In the data rows, the value 128 means zero.
Here is a table of points, one per row:
[168 102 117  79 154 149 127 160 147 143 106 172 157 134 154 138 159 126 143 166 172 153 194 164 187 161 171 150 146 166 128 110 115 131 121 123 178 160 149 124 135 112 115 155 164 108  95 160]
[140 150 138 115 198 137 131 112 179  85 146 153 155 195 174 193 144 107 165 142  89 148 118 139 152 181 136 149 132 127 159 164 170 140 162 196 171 151 172 143 151 115 118 207 120 140 175 144]
[150 121 104 173 182 144 153 192 116 163 148 100 167 158 137 190 179 150 180 132 132 162 102 135 142 152 110  90 199 160  93 111 135 116 123 150 158 122 119 132 145 165 148 178 190 178 141 155]
[157 152 143 138 142 135 135 155 180 160 134 118 159 118 132 115 121 193 165 143 115 171 135 140 136 102 139 168 155 188 185 169 149 190 123 154 149 174 113 116 163 140 122 154 125 144 109 131]
[147 142 114 139 131 186 109  93 142 131 187 158 159 157 191 109  95 185 130  99 149 113 129 124 198 143 145 108 134 165 142 128 144 136 161 154 177 131 159 179 153  91 136 138 150 153 136 127]
[140 144 163 164 124 158 167 195 165 178 143 190 197 119 138 153 140 134  95 170 129 156 125 143 142 173 124 133 124 135 109 161 133 140 141 158 160 170 194 173 216 120 108 150 129 165 174 134]
[190 130 121 135 145 152 164 132 165 162 137 167 194 128 110 119 156 106 110 144 143 169  96 153 126 101 143 168 125 117 202 169 165 161 152 128 170 105 137 127 160 122 168 141 187 132 135 138]
[193 113 108 164 134 144 153 162 106 140 158 153 151 193 154 162 194 218 123 132 130 139 147 149  91 196 114 179 110 150 156 150 187 138 178 167 149 190 152 155 134 124 154 120 168 137 149 118]
[136 101 168 113  83 154 193 161 175 137 156 176 140 188 132 136 133 145 137 135 132 134 129 101 182 179 152 142 198 154 146 183 170 140 153 156  97 128 124 121 146 173 186 160 143 109  96 171]
[129 108 172 166 129 141 130 107 141 132 133 164 183 120 173 184 154 102 117  96 128 154 149 119 162 128 138 155 102 143 155 113 164 165 160 155 137 140 213 102 115 180  82 133 168 179 119 149]
[180 146 163 138 112 160 132 112 137 117 112 135 117  86 135 185 117 140 165 156 163 170 161 149 168 117  96 142 173 134 129 115 159 162 163 166 151 134 148 175 127 188 188 195 129 162 186  95]
[128 133 138 175 172 151 162 166 151 126 122 109  96 108 118 120 178 103 134 119 153  98 144 160 172 155 171 188 144 134 187 149 154 110 116 172 167 161 168 169 131 119 137 193 157 106 172 180]
[160 164 177 188 208 186 152  81 155 157 117 153 202 114 159 154 119 151 139 174 172 141 141 162 158 185 132 179 188 191 130 150 110  99 142 163  95 170 153 139 117 148 187 113 142 134 148 156]
[182 184 173 134 172 140 132 126 161 177 141 162 114 156 124 129 153 186 171 165 168 167 155 137 185 166 140 184  95 134 116 136 159 170 152 160 108 150 137 166 143 164 120 160 183 194 167 160]
[178 166 167 103 117 121 170 116 144 139 117 104 154 164 130 195 146 130 121 173 142 154 181 177 169 173 118 169 143 167  98 132 111 143 146 153 155 127 105 173 150 114 122 113 146 143 100 175]
[160 178 124 129 143 177 173 180 137 158 153 156  72 138 128 102 151  93 139 184 108 146 162 114 132 125 102 136 152 170 132 123  98 133 193 172 160 189 180 127 159 143 137 110 156 146 161 122]
[134 183 115 151 119 146 127 155 192 134 186 121 151 108 115 122 148 147 134 134 157 122 117 143 119 164 103 155 179 179 185 137 176 164 171  99  95 155 165 177 140 148  94 171 129 179 115 186]
[130 146  93 166 133 118 184 125 177 152 152 147 115 144 113 162 107 131 179 140 185 139 145 148 182 170 159 170 188 194 194 165 154 145 128 128 176 196 155 133 157 183 130 111 175 148 149 133]
[ 99 106 133 162 107 166 127 133 149 152 107 119 125 197 140 166 163 154 172 168 171 122 147 200 118  90 141 143 129 148 129 129 147 173 164 138  84 115 141 117 147 117 157 177 165 142 183 166]
[151 171 123 101 152 155 142 167 167 198 172 174 134 132 133 137 149 165 125 125 129 137 137 131  96 162 174 182 177 135 159 138 149 134 157 186 148  73 165 103 124 194 158 171 139 160 119 134]
[125 171 134 140 126 154 109 154 161 123  91 159 152 103 183 154 170 149 152 180 152 117 122 105 105 129 153 133 153 102 137 151 145 158  79 159 128 162 142 185 181 151 178 143 164 154 107 132]
[151 137 151 162 129 188 168 113 163 183 153 181 178 148 169 194 161 134 202 145 120 149 112 151 109 135 139 141 130 143 171 120 112 107 140 108 136 161 109 183 148 135 158 154 186 159 170 159]
[112 106 202 165 168 182 158 174 136 178 159 144 127 123 137 113 127 139 171 143 157 151 119 130 140 182 108 106 114 138 152 167 177 168 136 159 141 179 183 137 107 124 136 138 182 115 138 127]
[177 128 128 168 143 113  75 138 152 161 154 134 112 132 155 133 139 157 103 142  84 176 155 193 169 158 137 176 159 134 108 146 128 135 111  96 112 154 142 132 168 141 137 144  94 103 137 134]
[150 112 187 142 145  94 149 137 196 115 177 156 171 163  87 147 164 150 123 122 124 131 148 115 138 127 158 134 136 144 140 146 135 130 162 164 168 179 126 128 117  93 190 118 135 168 154 106]
[101 175 155 153 129 123 135 162 198 175 171 149 155 169 147 125 113 123 112 184 164 133 111 125 170 153 129 155 144 158 102 147 196 180 137 123 192 109 109 137 122 138 139 142 206 105 175 100]
[157 156 188  88 154  87 157 141  91 131 153 115 173 167 147 135 158 171 142 153 158  96  99 122 131 137 129 160 151 161 162 103 123 140 100 152 148 160 189 163 184 150 159 162 167 183 169 144]
[167 148 143 176 104 146 144 129 123 132 171 143 156 149 183 137 192 113 135 152 125 154 117 130 165 136 179 149 140 180 120 186 173 190 160 181 175 172 109 169 124 176 153 146 139 184 145 112]
[164 144 141 165 176 128 187 121 155 169 194 133 143 152 100 157  99 132 165 130 149 129 166 114 110  91 143 152 163  76 105 174 158 161 152 177 148 165 172 149 190 170 112 116 121 113 151 175]
[139 160 156 158 179 159 127 138 128 101 153 132 172 181 157 138 167 169 149 159 122 112 109 130 161  94 161 154 124 125 143 133  98 122 207 113 144 172 155 184 158 218 126 143 170  86 108 124]
[161 188 168 173 160 212 139 128 103 112 166 176 127 164  81 191 218 138 132 171 152 115 168 140 164 166 159 154 158 161 144 162 169 135 102  98 137 124 130 144 141 138 108 115 111 147 120 133]
[134 148 131 160 104 156 173 135 139  91 155 125 127 149 200 132 153 180 180 176 147 183 163 155 128 132 133 171 159 156 133 155 146 135 133 151 178  99 219 153 175 173 181 154 172 130 110 139]
[137 132 119 144 137 103 120 168 127 148 134 192 193 138 142 112 142 125 162 144 175 139 163 153 111 153 135 155 145 215 161 178 169 131 174 206 136 123  93 152 193 152  95 152 151 116 163 126]
[117 187 124 146 157  94 167 155 121 169 106 177 179 174 167 157 148 153 124 140 131 129 135 179 134 150 185 118 149 153 130 191 142 163 178 114 184 182 197 158  88 155 184 157 118 142 146 175]
[191 159 178 172 113 129 136 120 102 142 116 151 134 126 100 135 123 169 159 109 165 106 156 210 188 177 140 124 118 115 130 198 127 149 135 145 159 129 131 116 161 172 156 166 189 157 168 157]
[124  93 145 140 191  87 172 130 116 138 153 143 122 111 172 169 180 160 166 149 161 170 133 101 171 135 105 157  99 162 152 149 168 159 144 104 130 142 117 147 200 169 201 153 121 139 143 178]
[131 146 202 147 149 138 117 112 138 155 141 168 102 158 156 155 207 154 141 113 150 180 108 169 127 150 176  94 182 156 140 100 157 176 166 189 151 181 151 179 183 163 130 120 138  97 158 137]
[142 113 153 126 189 218 152 153 200 187 185 145 159 172 173 102 192 127 157 141 184 137 160 189 169 137 117 176 156 133 147 152 165 163 164 145 193 180 152 143 189 186 142 149 113 163 142 146]
[156  94 135 136 120 202 151 169 144 148 103  82 170 120 121 128 130 170 151 130 107 127 147 115 143 173 190 173 154 179 156 144 162 158 130 159 167 155 143 157 123 185 122 106 104 133 223 199]
[193 204 118 113 146 152 151 164 179 135 140 124 174 145 154 161 171 131 154 121 159 176 223 114 176 146 124  94 120 116 173 153 140 143 149 122 102 136 141 160 139 169 182 157 180 127 193 141]
[ 89 191 126 158 164 166 144 146 137 101 125 142 136 118 138 123 185 185 168 100 180 189 149 116 125 137 127 135 130 138 109 207 100 132 159 145 167 151 109 102 127 121 115 144 152 183 166 191]
[171 184 182 192 176 154 173 149 165 169  82 115 119 143 169 141 171 152 160 160 131 123 145 144 151 186 145 137 133 169 194 153 130 155 152 129 135  95 148 110 129 134 127 137 107 132 112  93]
[107 111 140 120 129 117 158 122 134 128 167 141 136 133 129 122 142 136 170 182 173 137 180 162 126 162 151 115 115 110 146 109 124 114 128 150 169 119 113 120  92 152 124 109  76 164 149 145]
[199 152 195 171 150 123 102 152 143 153 175 120 142 149 198  96 142 109 156 175 168 152 191 162 131 133 149 158 156 153 115 151 161 132 137 135 121 167 134 125  99 121 148 176 183 186 150 192]
[171 125 144 136 175 155  91 137 147 134 168 206 153 171 125 160 123 143 134 159 135 162 145 156 125 140 141 107 167 172 187 169 161 189 147 174 153 129 154 135 120 157 158 143 143 146 141 160]
[101 138 149 181 108 120 111 124 149 192 139 198 136 180 164 161 169 177 131 129 138  98 194 104 156 143 144 170 173 141 159 121 111 124 130 145 169 155 148 154 167 171 166 197 152 181 189 140]
[138 147 114 113 179 165 181 149 116 141 192 164 146  82 139 133 145 127 157 122 123 107 164 141 138 155 212 154 162 183 113 154 177 169 157 117 100 149 150 120 162 118 162 173 144 137 170  94]
[172 167 184 178 175 181 188 187 139 121 139 124 146 147 186 189 126 189 124 139 193 136 150 133 163 115 176 162 181 134 184 149 146 115 117 143 136 150 114 102 146 124 105 161 118 132 137  87]
[148 142 153 165 136 157 209 182 177 151 159 182 180 163 134 123 135 139 169 121 133 115 162 195 126 137 124  94 112 155 129 121 112 193 115 164 138 173 162 184 163 165 142 169 114 164 111 144]
[169 126 124 143 172 117 140 139 144 168 135 137 159 170 196 163 173 134 112 154 189  88 130 142 167 117 131 123 188 121 143 175 147 177 181 175 145 125 171 142 148 126 134  96 123 159 170 150]
[113 100 181 175 180 156 148 195 150 139 189 111 130 145 141 135 129 133 131 147 115 154 153 150 152 174 176 146 156 166 192 187  88 148 157 135 145  81 128 198 158 159 141 136 160 179 153 130]
[157 139 145 122 168 154 183 135 142 185  93 147  88 187 131 119 108 124 124  92 165 184 129 122 106 118 160 171 171 175 144 164 150 161 132 115 139 121 152 196 133 119 134 148 129 166 139 145]
[132 143 160 131 123 120 127 163 119 141 151 139 197 167 137 133 150 120 179 101 207 204 142 178 159 189 167 200 177 114 129 133 135 132 137 120 124 140 165 162 121 140 131 126 118 124 135  85]
[166 174 140 144 124 154 102 207 131 151 154 188 135 158 192 178  91 116 168 100 138 117 103 126 152 148 130 160 123 128 152 137 162 139 154 143 160 165 123 130 142 141 174 103 109 158 128 172]
[106 123  83 137 151 131 145 154 170 139 165 158 138 124 142 162 168 205 179 196 153 171 129 169 200 141 173 155 144 121 139 135 105 163 139 182 101 135 155 146 116 101 131 119 149 164 158 159]
[115 170 186  89 131 136 160 157 135 172 177 169 161 112 167 153 150 172 146 135  96 132 156 180 156  83 103 156 176 156 182 181 188 107 131 156 142 143 139 169  96 138 120 129 149 128 152 150]
[134 152 113 153 149 154 129 147 106 171 137 125 159 179 101 117 158 164 145 180 168 193 165 115 189 119 142 118 112 139 154 138 175  92 100 160 122 141 187 180 159 164 176 174 135 162 129 137]
[103 181 139 135 121 159 121 115  91 203 190  90 184 168 145 176 138 126 114 142 134 164 160 133 145 151 131 142 138 140 192 158 121 197 165 184 157 180 138 109 152 127 163 167 138 119 119 141]
[140 137 148 188 167 152 165 177 170 169 153 148 131  88 121 175 120 165 119 154 179 136 168 150 130 140 171 137 126 127 136 138 192 136 206 179 189 152 155 198 147 125 165 154 150 139  85 159]
[174 184 167 158 127 115 149 112 141 159 155 136 142 145 179 113 163 138 189 156 106 183 160 161 168 187 206 136 162 102 151 126 172 121 166 144 152 121 132 128 180 118 133 120 148 168 159 188]
[180 185 178 200 150 135 153 178 120 118 184 180 166 143 136 148 142 150 134 167 161 177 148 146 161 158 166 162 160 159 147  90 115 178 139 130 152 122 140 128 128 138 142 165 133  91 192 215]
[150 158 151 112 124 146 120 145 196 157 177 118 117 132 152 189 149 151 126 156 197 169 124 184 124 136 191 108  90 189 134 168 122  85 131 132 126 143 177 122 176 187 177 133 138 159 188 147]
[119 154 146 140 188 138 112 118 162 121 147 132 162 166 161 168 148 160 172 154 156 120 181 126  72 177 137 163 136 144 124 142 145 162 100 124 181 143 146 169 161 176 157 154 183 131 141 142]
[143 121 174 111 139 158 118 176 116 134 113 140 141 147 116 173 132 166 190 199 144 168 174 140 137 123 139 131 176 140 158 150 161 143 205  84 179 145 173 136 179 128 160 161 159 184 165 151]
[ 86 171 156 153 189 175 164 174 146  99 114 125 129 155 122 128 112 121  88 123 118 156 155 198 171 159 170 182 166 140 155  95 176 158 142 166 125 159 129 126 181 156 185 104 190 206 154 164]
[150 117 111 111 145 147 178 134 113 127 151 151 121 132 181 142 127 169  97 188 183 174 112 165 130 178 140 112 146  85 160 134 149 151 149 123 137 154  93 156 127 181 112 177 159 176 177 164]
There is one direction along which these points spread out most. How far along it is each point below, from 0 to 99? The average is 50, and the first point in the table lies past the average. One standard deviation of the points above along it is 16.
[178 166 167 103 117 121 170 116 144 139 117 104 154 164 130 195 146 130 121 173 142 154 181 177 169 173 118 169 143 167  98 132 111 143 146 153 155 127 105 173 150 114 122 113 146 143 100 175] 71
[168 102 117  79 154 149 127 160 147 143 106 172 157 134 154 138 159 126 143 166 172 153 194 164 187 161 171 150 146 166 128 110 115 131 121 123 178 160 149 124 135 112 115 155 164 108  95 160] 64
[101 138 149 181 108 120 111 124 149 192 139 198 136 180 164 161 169 177 131 129 138  98 194 104 156 143 144 170 173 141 159 121 111 124 130 145 169 155 148 154 167 171 166 197 152 181 189 140] 58
[160 164 177 188 208 186 152  81 155 157 117 153 202 114 159 154 119 151 139 174 172 141 141 162 158 185 132 179 188 191 130 150 110  99 142 163  95 170 153 139 117 148 187 113 142 134 148 156] 61
[132 143 160 131 123 120 127 163 119 141 151 139 197 167 137 133 150 120 179 101 207 204 142 178 159 189 167 200 177 114 129 133 135 132 137 120 124 140 165 162 121 140 131 126 118 124 135  85] 59
[134 183 115 151 119 146 127 155 192 134 186 121 151 108 115 122 148 147 134 134 157 122 117 143 119 164 103 155 179 179 185 137 176 164 171  99  95 155 165 177 140 148  94 171 129 179 115 186] 35
[143 121 174 111 139 158 118 176 116 134 113 140 141 147 116 173 132 166 190 199 144 168 174 140 137 123 139 131 176 140 158 150 161 143 205  84 179 145 173 136 179 128 160 161 159 184 165 151] 68
[ 89 191 126 158 164 166 144 146 137 101 125 142 136 118 138 123 185 185 168 100 180 189 149 116 125 137 127 135 130 138 109 207 100 132 159 145 167 151 109 102 127 121 115 144 152 183 166 191] 69
[117 187 124 146 157  94 167 155 121 169 106 177 179 174 167 157 148 153 124 140 131 129 135 179 134 150 185 118 149 153 130 191 142 163 178 114 184 182 197 158  88 155 184 157 118 142 146 175] 40
[157 152 143 138 142 135 135 155 180 160 134 118 159 118 132 115 121 193 165 143 115 171 135 140 136 102 139 168 155 188 185 169 149 190 123 154 149 174 113 116 163 140 122 154 125 144 109 131] 32
[ 86 171 156 153 189 175 164 174 146  99 114 125 129 155 122 128 112 121  88 123 118 156 155 198 171 159 170 182 166 140 155  95 176 158 142 166 125 159 129 126 181 156 185 104 190 206 154 164] 50
[171 184 182 192 176 154 173 149 165 169  82 115 119 143 169 141 171 152 160 160 131 123 145 144 151 186 145 137 133 169 194 153 130 155 152 129 135  95 148 110 129 134 127 137 107 132 112  93] 50
[148 142 153 165 136 157 209 182 177 151 159 182 180 163 134 123 135 139 169 121 133 115 162 195 126 137 124  94 112 155 129 121 112 193 115 164 138 173 162 184 163 165 142 169 114 164 111 144] 32
[157 139 145 122 168 154 183 135 142 185  93 147  88 187 131 119 108 124 124  92 165 184 129 122 106 118 160 171 171 175 144 164 150 161 132 115 139 121 152 196 133 119 134 148 129 166 139 145] 37
[172 167 184 178 175 181 188 187 139 121 139 124 146 147 186 189 126 189 124 139 193 136 150 133 163 115 176 162 181 134 184 149 146 115 117 143 136 150 114 102 146 124 105 161 118 132 137  87] 51
[156  94 135 136 120 202 151 169 144 148 103  82 170 120 121 128 130 170 151 130 107 127 147 115 143 173 190 173 154 179 156 144 162 158 130 159 167 155 143 157 123 185 122 106 104 133 223 199] 42
